(in the rows, 128 means zero)
One turn moves every row onto another: examples first, then more rows asked:
ner: [122 103 116 113 102 149 100 116  84 134 123 148 144 126 119 130 141]
Meles: [102 130 128 133 114 136 115 135 131 118 139  93 115 133  95 106 149]
kasob: [104 124 138 125 120 146 111 150 137 112 118 106 122 126  83 115 137]
Gep: [114 121 145 117 129 142 136 143 133 136 104 133 121 151 126  99 102]
kila: [ 93 121 119 118 124 180 123 143 136 151 161 160 132 134 143 140 121]
meda: [106 105 121 123  95 163 144 130 130 144 158 146 132 138 123 150 131]
losa: [114  99 118 122  89 171 131 135 131 146 164 143 122 132 134 137 124]
Kek: [141 143 114 111 137 139  77 164 134 138 114 107 136 144 110 128 107]
lat: [138 154 120 113 103 129 104 153 117 142 121  88 142 129 148 119 127]
lesev: [ 85 154 123 125 138 136 112 177 115 124 136 124  95 141 142 118 123]
leb: [151 131 104 117 107 109  88 161 129 120 126 121 107 130 139 115 113]
meper: [106 128 102 119 119 154  75 135  83 129 144 150 126 114 122 135 146]
salag: [111 127 151 120 118 137 134 154 132 127 107 134 115 141 130  96 105]
Pumif: [144 105  86 110 164 124  87 145 120 139 132 134 138 117 136 131 127]
Gugeg: [ 85 153 137 125 131 143 111 180 118 120 130 113 106 137 138 115 130]
rulok: [129 140 109 121 147 150 132 112 127 154 132 111 164 120 124 145 125]
rop: [145 116  88 117 127 104 122 145  96 140 134 120 136 114 145 149 137]
Vesiz: [136 114  84 121 129 104 120 149 112 128 150 106 126 112 147 148 128]
geral: [ 83 154 135 118 125 143 115 180 115 118 125 109 111 123 142 121 138]
bera: [137 142  94 119 148 134 110 134 113 163 131 119 162 100 125 140 123]
dazez: [113 120 146 115 117 135 130 157 133 119 103 143 110 128 132 101 107]
gipe: [131 112  91 113 175 138 102 140 133 129 138 149 122 133 140 140 111]
gudo: [136 132 101 121 139 133 125 129 127 157 134  99 164 104 130 137 115]
dupem: [128 124  87 125 125 110 132 130 109 120 155 114 118 121 155 150 145]
mugov: [106 125 141 133 116 137 111 148 135 113 128 102 116 135  90 107 141]
Zikom: [136 107  90 110 172 132  96 153 133 138 134 126 137 121 141 137 104]
rego: [111 131 115 111 120 155  99 139  77 147 121 166 139 124 133 142 118]
memis: [ 94  98 109 117 116 167 113 145 130 127 171 141 118 143 133 149 148]
vaban: [103 102 109 122 109 176 108 154 129 139 173 138 114 139 118 151 130]
gimo: [ 97 115 120 115 112 187 122 152 125 155 160 139 131 139 147 145 121]

gimo turns into losa
kila turns into meda
Where do these go?
Vesiz turns into Zikom
leb turns into Kek
dupem turns into gipe
Pumif turns into bera
geral turns into dazez
meper turns into rego
lesev turns into Gep
salag turns into mugov

One turn moves every row onto another: examples first, then more rows asked:
gegif: [121 118 136 143 146 113 168 146 129 139 105 154]
musa: [138 113 144 148 139 127 200 115 127 101 139 193]
mipo: [112 128 135 115 151 132 167 135 151  73 146 149]
Nimi: [129 122 141 153 139 117 188 127 137 114 164 175]
lala: [138 124 130 124 140 134 179 119 130 147  98 183]
Tagul: [125 118 153 148 148 125 200 124 142 111 146 182]
duz: [161  95 143 133 177 127 170 108 135 129  96 158]
zeki: [144 117 132 155 132 121 189 117 122 105 157 184]
komes: [143 116  96 104 163 129 148 115 135  84 115 134]
gubi: [140 126 100  93 163 135 148 109 146  98 125 138]
sazu: [118 125 121 116 150 143 186 119 146  67 117 165]
rafen: [134 132 118 112 136 139 154 121 137  77 165 156]
nolad: [146 109 147 134 135 111 145 146 104 128 134 156]
mivu: [149 106 148 132 179 120 156 118 146 143 123 141]
boz: [178  98 120 139 162 125 160 101 118 128 113 158]
bav: [140 129 103 113 133 147 175 105 133  72 137 173]
maso: [162 116 144 116 128 132 154 116 106 137 126 185]
fet: [168 108 123 140 165 118 145 112 129 143 138 140]
Fere: [142 119 121  82 167 137 144 109 145  91 124 144]
Met: [144 109 118  94 167 132 146 116 133  77 113 140]

Met turns into Fere
Nimi turns into zeki
Where do these go?
maso turns into lala
mipo turns into rafen
mivu turns into fet

One turn moves every row onto another: examples first, then more rows asked:
pem: [127 133 129 133 116 144 112  90 115 138 134 136 162 147 130 157 111 142
 138 109 110 133 103 140 130 106 130 132 122 123  91]
zogu: [129 155 109 111 140 108 125 171 116 122 127 104 133 114 117 112 120  93
 102 152 122 122 133 143  99 116 131 115 124 150 126]
vip: [151 136 153 141 108 136 127 130 133 138 144 146 137 126 119 143 138 167
 137  88 112 127  93 139 134 133 144 123 121 111 102]
Kaz: [132 141 167 153 111 134 144 112 138 122 102 134 134 118 122 104 146 109
 153 136 132 119 134 110 126 110 116 111 111  93 150]
nusun: [153 132 153 143 103 139 133 125 116 143 156 159 139 131 111 142 129 157
 139  97 106 118 104 127 123 118 142 111 123 111  98]
suso: [135 119 136 139 104 135 125 101 102 159 145 142 142 154 116 151 112 146
 140 113  96 126 115 117 123 116 141 124 124 130  94]
Kufi: [133 144 120 113 131 120 137 136 139 113 164 119  78 142 123 125 113 139
 127 132 151 100 143 121 133 116 120 123 107  96 129]
rol: [134 113 152 177 120 148 132 105 121 142 104 126 130 112 133  97 146 101
 125 139 129 131 127 108 144 122 124 129 114 100 139]
lavus: [131 138  97 109 125 124 132 175 119 133 125 113 119  95 131 110 119 107
 110 131 130 145 135 146  93 130 152 125 123 146 145]
Sovot: [128 145  96 113 143 121 142 176 122 134 120 118 130  94 119 113 118  99
 100 144 136 140 134 139 102 138 132 123 120 150 133]
pedud: [145 136 132 143 114 159 119 104 129 158 137 150 152 129 122 147 110 148
 132 104 116 137  99 147 134 121 128 122 115 108  89]
zoko: [106 143 116 136 135 122 161 107 132  87 148 133 142 123 133 153 121 117
 135 106 144 127 120 153 121 131 134 145 116 154 104]
favo: [133 140 102 103 114 116 130 173 121 141 123 108 116 108 123 111 115 107
 116 137 117 139 142 142  91 128 153 119 125 146 146]
kulo: [133 103 143 164 140 132 136 114 120 152  98 124 131 116 134  98 134 100
 105 150 123 140 124 100 146 133 116 140 129 110 121]
vires: [128 144  96 118 134 130 123 167 118 125 129 107 123  93 132 112 118  99
 108 133 136 144 130 153  94 114 147 125 120 150 137]
gisa: [128 152 101 115 147 119 134 172 116 121 128 116 136  98 120 113 120  92
 100 147 136 131 132 143  98 119 128 120 122 149 128]
sed: [133 115 147 132 126 113 136 121 133 125  84 122 149 128 147 102 139 113
 109 146 116 130 120 110 146 135 114 142 142  94 133]
Vafev: [131 142 165 121 125 104 146 127 145 105  90 131 145 125 131 107 144 117
 136 139 126 120 125 110 128 120 106 125 135  93 140]
bisuv: [132 130 162 174 122 146 139 106 129 137 110 130 126 110 117 100 144 101
 143 138 135 126 133 106 131 111 118 115 106 101 140]
ninu: [134 112 149 158 108 138 132 110 126 131  92 127 142 121 146  95 149 110
 123 136 120 127 125 113 146 129 126 134 126  89 148]
Mabu: [149 131 139 144 108 152 128 109 113 157 151 160 149 133 113 146 111 147
 135 107 110 124 107 131 124 113 133 111 120 108  91]
gatal: [131 144 102 109 134 111 139 179 125 145 116 109 123 107 116 112 118 103
 102 147 123 137 138 136 105 146 136 122 122 151 136]
gede: [111 127 115 140 126 122 182 121 131 114 148 143 122 115 123 150 123 128
 139 100 142 136 129 133 119 160 145 145 114 159 112]
livo: [138 119 146 143 107 131 144 122 110 154 149 150 126 134 108 148 130 161
 149  94 107 132 114 109 121 136 151 125 118 136 107]
gofi: [114 125 119 129 105 104 148 104 120 131 144 113 130 166 121 148 105 116
 130 132  99 114 136 133 128 142 144 138 126 156 101]
Nezof: [132 149 110 107 132 103 128 176 122 135 121  99 127 118 113 112 120 100
 103 153 114 127 136 138 104 133 134 117 125 150 132]
natib: [146 138 140 141 114 148 118 116 140 146 133 141 145 124 125 146 128 161
 134  92 118 138  91 151 142 134 135 128 117 108  97]
Pomi: [132 132 144 140 121 137 144 124 129 130 140 150 134 117 119 153 139 167
 153  78 130 143 101 129 126 139 145 134 114 131 111]
supip: [131 121  93 113 128 131 132 129 134 123 148 122  93 139 150 121 106 138
 101 130 149 117 137 129 148 137 124 144 118  87 127]
mav: [107 141 118 129 121 112 140  95 125  97 145 113 147 153 133 152 110 110
 130 126 118 114 124 152 125 120 134 141 124 153  95]
sidu: [128 151 103 114 130 125 114 160 119 127 131  99 123 105 125 114 113  95
 113 142 126 136 134 154  91 103 144 118 119 149 133]
Zep: [133 130 160 143 104 130 139 113 136 117  92 133 145 125 139 101 148 115
 140 134 122 119 128 115 135 121 120 123 124  84 156]
tifim: [132 138 108 100 123 118 135 136 146 114 148 119  87 146 139 124 111 145
 119 128 147 109 140 128 142 133 122 135 116  87 135]
Bos: [117 116 117 136 108 110 174 118 124 141 145 129 114 141 115 146 113 126
 136 118 113 129 139 121 125 167 150 141 119 161 111]
dofem: [131 148 105 105 118 117 119 165 120 137 128 100 119 116 120 114 110  99
 119 145 116 133 142 146  89 112 147 114 123 147 138]
kiv: [124 141 134 133 128 145 123 104 132 120 130 141 156 124 133 157 128 154
 146  88 131 144  94 149 131 119 131 138 117 124 102]
vamel: [132 134 111 133 140 134 134 127 125 122 174 121  77 134 124 121 107 127
 115 136 156 105 143 117 133 110 122 125 105 102 117]
fipor: [130 146 172 146 140 118 156 124 140 117 109 137 127 112 108 109 141 107
 147 141 141 122 133  99 117 109 103 111 117 108 132]
Bibe: [131 119  94 132 139 140 132 124 122 129 163 124  86 131 140 119 103 127
  99 136 155 116 139 122 144 123 124 140 111  97 117]
Mun: [132 123 159 172 148 133 149 117 125 145 114 132 120 105 108 103 135  97
 128 148 139 135 131  92 127 117 110 121 114 117 120]

suso turns into pem
dofem turns into sidu
Where do these go?
supip turns into tifim
gatal turns into Nezof
nusun turns into Mabu
mav turns into zoko
Vafev turns into fipor
bisuv turns into rol

One turn moves every row onto another: examples first, then more rows asked:
febip: [120 159 132 127 116  97 100 118 158 122 113 167 124 158 111 109 140 108
 116]
goni: [132 144 139 112 123  83 117 117 134 106 146 133 146 148 122 139 144  96
 147]
Bogu: [136 106 138 147 142 112 124 107 125 118 110 186  98 132 133 141  75  85
 120]
Fetag: [143 102 121 145 148 109 124  98  91 109 113 120 117 118 133 166 118 129
 118]
rikad: [144 151 152 139 106 100 143 117  95 135 107 155 120 155 132 129 121 101
  96]
Gizuk: [131 145 123 110 146 104 138  93 127 128  78 159 117 142 128 108  96 132
 134]
kisa: [112 115 126 167 147  85 113 144 138 122 115 154 134 128 137 156 127 109
 105]
mut: [108 139 103 161 143 121 102 140 126 126 122 148 112 157 109 168 129  96
 127]
bavev: [144 137 141 153 134 104 104 115 105 131  81 163 107 144  93 141 119 111
  86]
debub: [149 141 113 145 135 123 119  89  95 129 119 178 126 126  98 123 135 136
 140]
Fak: [125 125 140 138 140  71 119 138 127 109 138 134 147 132 129 162 134  93
 129]
Gulug: [155 132 133 141 150  84 101 119  85 117 108 147 117 139  96 165 129  93
 111]
vimug: [142 131 117 148 148 110 117  90  87 107 133 172 117  99 116 129 122 132
 127]
sapub: [159 129 124 121 147  97 111  99  81 103 132 125 121 134 114 164 137 107
 134]
Dozak: [144 108 137 134 136 138 140  90 122 117 142 166 106 141 148 145  92 106
 141]
saku: [134 113 119 121 126 132 129  79 147 129 136 171 101 166 143 146 120  96
 141]
beb: [134 133 131 129 158 122 155 103 112 134 107 149 125 139 150 137 105 150
 131]
lefum: [109 166 111 132 132 122  93 119 130 101 143 150  93 153 108 140 127  96
 123]
lamel: [ 99 133 124 137 168 116 128 107 146 129 126 148  96 142 139 169 123 130
  97]
gukos: [147 119 130 127 122 130 128  90 136 130 105 183 106 159 121 126  91  92
 148]
rabak: [ 97 144 116 117 156  96 113  96 160 123  96 158  89 146 118 140 114 113
 100]
semub: [102 120 133 137 108  92 129  92 160 136 110 156 132 135  99 147 148 104
 115]
sef: [104 132  86 134 142 109 101 116 127  96 127 127 107 137 121 156 121  92
 149]
vovuf: [129 149 147 130 126  72 108 138 139 119 122 155 143 151 105 141 137  83
 124]
kagug: [140 143 138 111 104  86 141  93  96 106 112 133 115 136 147 118 112  97
 115]
nizi: [161 152 131 114 132  97  99  97  92 114 116 145 116 155  89 142 140  99
 127]
zeg: [151 146 127 105 117 120 111  73 111 107 112 134 108 148 108 119 131 127
 128]
bor: [118 125 113 120 130 101 121 102 144  98 144 124 134 132 152 133 140 126
 147]
biz: [125  99 126 143 146 115 126  97 138 118 140 174  92 138 156 162 103  89
 113]
bomo: [104 125 142 132 111 104 135  85 153 121 148 147 127 126 116 151 152 116
 111]
mip: [127 113 119 134 132 105 115  94 153 130 104 191  92 156 128 141 103  74
 120]
lut: [142 126 107 151 145  97 112  98  95 120  97 179 123 108  96 125 119 120
 130]
Lonik: [104 132 103 112 151 118 131  88 156 133 107 138 105 159 129 153 132 130
 132]
Pese: [ 96 111 135 139 121  79 126  93 154 116 125 148 123 108 115 154 135 102
 102]
Bagob: [128 145 143 135 162 101 137 114 116 125  97 170 107 126 137 124  89 134
  99]
Bipak: [140 118 126 140 117  86 152 113  90 130  91 131 132 139 146 145 115  97
 119]

Fetag turns into bor
biz turns into Dozak
sef turns into kagug
Where do these go?
beb turns into Lonik
debub turns into semub
sapub turns into goni

